Each named turn below is shown by a few rows before and after it. Which turns, in which order, take the first row of each later pair to the second? The first pair is answered.
N:
[  2.1   3.5  18.4   9.4  12.9 -14.5  -2.9 -15.0 -14.2] => [  4.8   7.3  -0.6  -8.8  21.8   1.6  17.9 -14.7  -0.6]
[ -7.3 -10.2  -7.2   5.3 -14.8  -7.1   7.3  21.7  -9.6] => [-16.8  -0.5  -2.1 -20.9 -14.4  -8.0  -9.9   3.1  -7.7]
[  3.6   0.9   3.7  14.3   2.8 -12.7  -6.3  -4.5 -14.4] => [  1.5   8.6  -9.1 -13.7  13.4  -0.5   1.5 -13.4  -0.9]
[-2.7 -6.7 -4.7 17.9 -4.7 -8.0 -1.8 20.3 -3.9] => [-12.5   5.8  -3.5 -19.4  -1.3  -4.1 -19.3  -3.0   2.1]
L:
[ -2.6  19.8 -15.9 -45.8  21.6 -13.0 -21.3 -38.5  11.7] => [-23.7   1.1 -17.7 -60.8  -4.2 -27.0   2.2 -14.0   5.6]
[ -9.6  -4.9   1.3 -15.1  -9.3   3.1  -3.5  -1.9  -7.5] => [  2.6   2.5  -1.4  -7.6   4.3   6.4 -15.2 -11.1  -2.2]
[-18.2 -15.3  32.5  18.9 -30.1 -26.5 -23.6  10.8 -21.3] => [  1.4   3.0  32.6  32.2  -5.6 -15.9 -43.1 -12.2 -14.0]
[-14.6  -4.1  -2.8 -17.4  -8.8  25.3  11.0  24.7   5.4] => [ 6.8 12.7 -6.3 -3.0 19.3 31.7 -8.5  2.2 10.6]
Z:
[ -7.6   5.7   3.0 -19.3  -3.1  -4.0  -9.8 -10.1   2.2] => [ 6.2  9.4  7.7  4.1  0.0 21.1 -2.3  0.2  3.5]
[ -4.5  -7.5  14.9   7.7 -15.3  43.8  13.1  18.6  -9.5] => [-11.4 -27.0   6.2  20.1 -18.4 -16.8   3.5  23.9 -21.6]
[ -1.5   9.2 -21.7 -11.3  39.8 -15.9  -1.4 -19.0  14.1] => [ 11.4  14.9 -14.5   5.2  44.1  16.9   5.4 -12.5  15.6]
M:
[ -1.4  12.1   0.8 -37.5  25.0 -34.0 -39.4 -28.1  -8.8] => [-22.1  -6.4  -3.9 -57.3  -3.6 -40.0 -11.0  -4.8 -12.4]
[-13.0  -0.5   0.0  -4.0   1.2  10.1  -4.4  -4.8   5.6] => [-14.3  -9.6  -4.0   1.2  -3.7   5.2   5.4   4.0   3.0]
[-28.1  -2.8  -1.7 -18.2 -12.1 -41.8   7.9   4.7 -11.5] => [ -8.1  -2.9  -8.6  14.0   8.0 -51.3   1.9   3.4 -12.8]
[ 29.5  -1.6 -18.5  29.3  22.1   0.9   4.8   9.7   5.2] => [ 18.7  20.7  -1.2  -5.5  21.4  25.8 -19.5 -17.8  10.1]

(2 to 3 turns a pair)
[ 20.8  17.3 -17.4 -48.2  29.2  46.4  -4.7 -28.3  23.8] => [-11.3  -9.1  -8.7 -69.8 -17.8  36.4  27.1   4.9  14.2]
L L
[  4.4  14.4   5.6   3.3  -5.1 -20.0 -16.8 -13.0  -7.4] => [ 10.0  22.7  -9.6 -14.7   3.3  11.8   4.0 -12.4   7.9]
Z L Z
[-21.8  -8.9 -27.5 -18.8  13.6  28.2  22.1 -16.3  10.7] => [-10.5 -14.1   0.2  40.7  10.7 -14.0 -23.1 -21.3 -14.4]
M M N
[  7.3 -15.8   6.1  22.5  20.6 -39.2 -26.3  -6.4   1.9] => [  5.9   4.8   6.7 -16.0  14.6  48.0   8.4  -1.9  22.5]
Z L Z
[ 12.4  21.2  21.3 -11.0  -5.8  42.9 -10.1 -27.8   5.1] => [ 11.6 -19.2   0.3  31.2 -13.9 -45.5   0.2   1.7 -15.0]
N Z
[ 20.8  21.5   9.1  24.0  21.1  17.8 -12.8  -9.0  -4.7] => [-21.0   9.3   8.6 -39.7 -15.0   4.8   3.0  -6.1  -3.8]
Z L Z
[ -4.5  11.8 -14.8 -15.3   9.6  -8.0   4.1  -6.2   9.7] => [ -1.2   5.8 -20.7  -6.1  10.4 -14.0   9.3  -0.2   9.1]
M M
[-18.0   7.1 -18.2 -35.4  15.3  -3.6 -30.4 -28.4  10.1] => [-30.1 -12.7 -22.3 -41.1 -14.2   9.1  13.7   8.6   7.6]
M N Z
[ 21.7   9.8 -11.7   9.5  29.3   3.3  -4.6 -11.6  11.6] => [ -5.9 -15.2 -15.0 -14.1  -3.9 -25.7  18.3  13.5   2.7]
N N L
[  8.5  21.1 -12.1 -24.2  -5.5  19.1   8.9 -10.9   5.4] => [ 19.6  17.2  12.2  23.0  -9.6  12.4 -11.6  -6.1  -8.4]
N M
[  6.3  -8.6  42.3  37.7 -16.4  18.5 -21.4  14.1 -19.3] => [ -7.4  -9.8 -29.6 -50.6   5.3  13.4  30.8   4.6  15.4]
Z N
[  9.1 -16.6 -18.8   3.6  -4.8  18.3  42.0  25.0  11.5] => [ 10.4 -19.6 -17.6  13.6  -4.7   7.0  41.1  27.8   7.8]
M L
[  4.3  12.7  22.2  -1.6  -2.0  13.5 -24.3  -0.5  10.4] => [ 3.9 -5.3 -5.5 -5.6 -7.4  9.1 21.2 26.5 16.3]
N L L
[  3.3  16.3   7.4  19.2  15.6  -2.3 -27.1 -17.2  -3.8] => [10.0  3.1 -5.9 32.9 10.6 15.1 13.0 14.2  1.8]
N M Z
[ 17.0  -1.8  -4.1  23.6  19.2 -10.7 -13.5  -7.1   5.3] => [16.0 -5.9 -9.2 18.6 11.9 17.4 15.8  9.9 12.1]
M N
[-6.5 -2.8 15.9  6.4 -0.6 30.9 25.2 14.1 -0.5] => [-10.5 -19.8   2.6  12.7   4.7 -33.9  12.2   9.9 -11.9]
M Z
[ 5.1  7.6 -8.0 -1.1 11.9 37.9  8.6  0.9 17.9] => [-14.0  -5.7  11.5   8.0  -7.5 -28.6 -27.8  -5.9  -4.7]
N Z
[ 15.0 -13.9  -1.7  36.8  16.5 -16.9 -13.8  -0.2   0.5] => [-18.7 -14.5  -9.9 -30.4   3.2 -28.6 -10.1 -10.0   7.6]
Z M
[-30.4  -5.4   5.5 -38.4 -34.1  11.6  15.8  -0.7  -1.8] => [-30.7  -9.2  18.7 -26.2 -39.9  -0.5  -0.2  -1.8 -10.2]
N N
[ 11.6   1.2  -6.1  14.0  23.2  -2.8 -19.9 -12.7  -6.4] => [ -6.5  -0.8 -20.0 -27.0  11.5  -0.6   0.7  -9.5   2.0]
N M L
[ 12.1   0.2 -26.6  11.9  23.3 -12.1  13.3   0.3  13.9] => [-13.7  -5.6 -18.7 -20.6  -2.8 -16.8  20.6   6.9  10.9]
M L
[  6.7  15.6  22.4   5.8   0.4  28.3 -15.7  -3.8   1.6] => [ -1.5   2.4  28.8   8.6 -17.6  21.4  -7.3  11.4  -5.4]
N M N
[ -8.7 -25.7 -34.7 -12.7 -15.3 -11.7  22.2  23.1 -11.9] => [ 16.0  12.3 -19.4  -4.4  25.0  11.0 -34.0 -29.1  -6.9]
M M
[ -8.5  -9.7  -1.4 -16.1 -10.3 -24.4  -6.6   7.8  -6.0] => [20.1 -4.5 -3.7 25.1  9.3 -2.0 -3.5 12.3 -2.0]
Z L N
[  2.2 -25.8  20.7   5.8   4.1  -3.0   3.0  20.1   4.2] => [ 11.8 -20.6  11.5  12.0  20.7  -8.4  -0.3  11.9   8.3]
L L
[-20.3   1.0   9.8 -27.0 -10.0   5.5 -17.3 -16.7   7.1] => [  3.5 -19.2 -11.6  28.6   3.4 -24.8   2.7   8.6   2.2]
M M
[  3.6  23.9 -11.4 -15.4  19.4  15.7  -6.1 -17.4  10.7] => [ -0.3  22.2   6.9  -3.8  12.4   1.9 -27.8 -22.5   0.5]
N N
[ -3.2  10.2   4.2 -32.3  10.2 -10.8 -29.8 -36.3   7.5] => [  0.2  -2.4  22.3  11.3  -2.4 -30.1 -40.0 -21.1  -9.9]
N N
[ -8.9 -15.5  14.7  14.1 -34.4  -7.3  16.9  20.7 -16.3] => [  0.4   6.5  21.5   7.0 -21.7  40.1  14.4   7.4  -6.0]
N Z
[-11.8 -29.5  12.1 -26.8 -34.8 -38.8  -8.6  20.0  -6.0] => [-12.9 -18.8  37.2 -24.4 -45.9   1.4  -9.9  20.2  -6.4]
L M
[ 7.4 17.6 -5.3  9.5 11.9 35.7 -3.2 -1.9 15.4] => [  8.9   2.3 -13.5  25.6   7.4  21.7  14.8  18.1  11.8]
M M M
[ 10.7  -9.4 -33.1  -1.5  28.5 -26.8   6.2 -10.4   3.6] => [ 21.9  11.1 -15.6   4.0  33.3  25.9   0.0 -18.0   8.2]
M Z
[  0.0  -8.8 -13.9   6.0  -3.7  16.1  30.3   3.7  22.5] => [ -7.3  -5.2  14.3  11.1 -21.2  28.4  14.6   4.3  13.2]
Z L
[  4.0 -13.0  -2.2  18.8  -8.6  -9.0   2.1  12.8  -5.6] => [ 10.1  10.8  -9.9  -4.7  12.6  12.9  -9.1 -14.2   7.2]
M N
[ -9.7  -2.7  27.6  20.8 -21.9  10.2  -4.6   9.0  -2.4] => [-15.9  -0.1  -8.1 -27.5  -8.8   9.6  19.0   3.0  15.1]
Z N
[ 14.8 -13.7 -10.5 -10.8  -3.0 -10.5  19.2 -13.8   9.6] => [  5.1 -15.6   4.6 -13.2 -20.1   0.7  23.8  -4.1   7.1]
M L
[ -3.7  -1.4 -15.9 -25.8   8.3 -19.8   2.8 -13.2  -1.8] => [  5.0  -3.2 -20.1 -11.3  16.7 -23.5   3.1 -11.4  -2.5]
M M
[ 6.6 13.8  9.6  1.3 -2.5 35.7  2.7  3.9  8.0] => [18.2  6.0 -6.5 20.8  6.3 20.5 10.5 12.0  7.3]
M M L
[  7.6  -1.3  25.6  33.1  -1.5 -15.7 -38.7 -10.3 -16.6] => [-12.1   6.8  -5.1 -43.2   4.8 -16.5 -23.8 -29.1   3.4]
L Z L
[ -0.2   2.9   1.0 -17.0 -15.3   4.9  17.6  10.3  -6.4] => [  2.4  -2.2   7.6   3.4 -17.1 -13.9   5.8  11.0 -16.0]
Z N M
[ 7.0 13.7 34.1 24.7 11.0 34.3 -9.8 -3.3 -3.3] => [-19.8   9.7  20.8 -29.5   7.7 -14.9 -24.4 -25.7  -4.4]
Z Z
[  0.1  -8.4   0.3   6.6 -12.2  -0.9  12.5   7.9   0.9] => [ -4.8   1.0   7.5 -10.3 -11.3   9.2   1.0  -4.2   3.4]
M M M
[ -9.4 -15.4  16.1  22.2   3.0 -13.9  -2.4   9.7   3.6] => [-6.6 -8.3 17.0 16.8  2.2 18.8 11.5 13.7 10.5]
N N L
[ -5.0  -7.6  -9.2 -21.1  -3.5   9.6   7.9  -4.6  11.6] => [ 10.3  -7.1   7.5  21.6   1.4   1.3 -11.3  -2.8   2.1]
N M
[  6.1  12.2  10.8  20.1  14.1  -8.4 -18.1 -13.9  -9.6] => [10.9  5.0 -3.6 22.4 10.7 17.4 18.9 11.2 -2.3]
N M Z
[  3.2  -8.5   4.2   8.4   5.0 -35.7 -16.9 -15.6  -8.7] => [-15.4  -8.9  -1.5 -31.1 -14.7  -7.4  16.6  -0.8   1.0]
Z M
[-30.6   2.5  30.8  -7.8  -5.9 -16.8 -25.5  -1.7 -12.9] => [ -3.4  -8.4 -10.8  15.6  13.9   7.4  37.9  32.4   4.1]
N Z
[ -0.9  -8.3  14.6   1.8 -18.4 -24.7  -9.1   0.3 -19.5] => [  3.1   3.2  -8.2 -27.5  -8.4  19.0  23.5   2.2   1.9]
L M N
[  1.2   2.5 -29.2   2.8  30.8 -45.7 -13.4  -6.5  10.5] => [  1.7  -0.8 -28.3   7.8  29.0 -47.5 -14.2  -4.2   9.1]
N N
[-11.4   1.2  -8.2 -22.8   8.6 -20.7 -12.3 -15.9   3.0] => [ -4.6   7.3  -4.5 -19.7   5.2  29.2  11.3  -3.9  11.9]
M Z
[  6.8  -7.0  -3.3   8.1  -2.5 -13.6  -2.2   0.1  -2.5] => [ 11.8   1.9 -12.5   0.1   7.1   2.7   2.3  -4.7   6.7]
M N
[ -9.9  -9.0  -1.7  26.0 -35.8  -2.6  19.5  30.6  -9.5] => [-13.3   4.3  17.0  21.0 -30.0 -22.7 -28.1  -1.3 -17.6]
L Z L
[  0.9  -0.3  52.2  10.0 -44.3  35.3  -6.0  17.3 -13.9] => [-16.9 -20.6  14.9 -21.3 -38.4 -56.4 -11.0   8.4 -17.4]
N Z Z
[ 13.0  -6.0   7.8  27.1 -18.6  11.8  23.0  31.5 -11.5] => [-12.2  -5.5 -14.2 -36.5 -15.6 -31.3  14.3   6.6  -4.4]
Z N
[-14.3 -20.0  15.9 -11.4  -7.8 -20.1  -9.6  -8.8 -13.9] => [ 11.9  -4.4 -13.5 -12.2  28.2  11.9   7.7 -18.2   7.1]
N L L
[-14.6  11.4  32.2 -20.4 -15.8  11.7  -9.4   0.0   1.2] => [  4.5   2.6  24.2  17.4 -12.1  23.0  14.9  21.7   1.3]
Z N N
[  4.5 -21.8 -18.1  -5.8   1.4 -31.0  25.6   9.6  -3.0] => [  1.0  -4.8   1.7 -10.6   8.1 -37.6 -20.1 -21.5  -9.5]
N M M
[ -6.4  14.3  23.8   1.6  -8.3  39.3  -2.5 -11.3  -4.4] => [-18.1 -16.8 -11.5  -7.0 -14.5 -17.7  31.0  12.7  -5.7]
L L
[ -1.8  -4.4 -12.3 -17.2  -3.5   2.2  17.1   5.2   6.2] => [  6.9   5.2  10.6  11.8   0.5  -3.8 -22.0 -11.3  -2.7]
Z M N
[-10.8   8.4   5.0 -29.0  -6.9  26.8   9.5  -1.9  10.7] => [ -2.0  19.2  15.9 -12.6   6.7  23.6 -17.2 -18.6   6.6]
N M N
[  8.6  12.0 -16.1  12.1   5.6  32.6  20.1   6.0   5.6] => [ -4.3   6.5  19.5  28.3 -16.8   7.6 -14.2   2.0 -14.5]
M M N
[ -1.2 -17.6 -26.8  12.1   1.5 -44.6   9.5   6.5  -0.8] => [ 14.4   4.6 -13.2  15.7   6.9  40.0  24.1   8.6  13.1]
Z Z
[ -4.1 -10.1 -22.7   6.6  -2.8  -2.1  26.0  19.1   5.2] => [-12.4  14.9  17.8  -3.7  -9.0  12.8 -26.8 -13.6  -2.7]
N L Z
[  7.3  -3.9   2.1  10.4 -10.5  47.1  23.3   7.6  -2.4] => [ -1.3   3.9  28.9  12.5 -14.4  21.1 -25.3 -18.8 -15.6]
M N
[  1.6 -32.5 -23.1  25.4 -10.8 -21.2  45.7  40.0  -3.6] => [ 22.9  22.9  -6.8   8.0  43.8  -6.1 -39.6 -43.3   7.0]
M N
[  4.7   0.7  -8.0  -0.8  -7.4   1.2  -8.8 -18.6  25.0] => [ -5.0  -3.4   3.8  -1.1 -21.4  -5.1 -13.5 -13.9  19.0]
N L N
[ -0.2 -19.1  -9.9  -1.1  -4.9 -37.7   9.1   9.2   2.5] => [ 19.5   9.7 -15.3  -6.6  25.2   8.4   1.7 -14.1  18.9]
M N Z
[ -5.9   0.1 -13.5 -26.8  -0.5   8.2  15.0   7.3  25.7] => [ -2.7  -5.0 -12.9 -11.2  -3.3   8.9  23.2  18.5  23.3]
L M
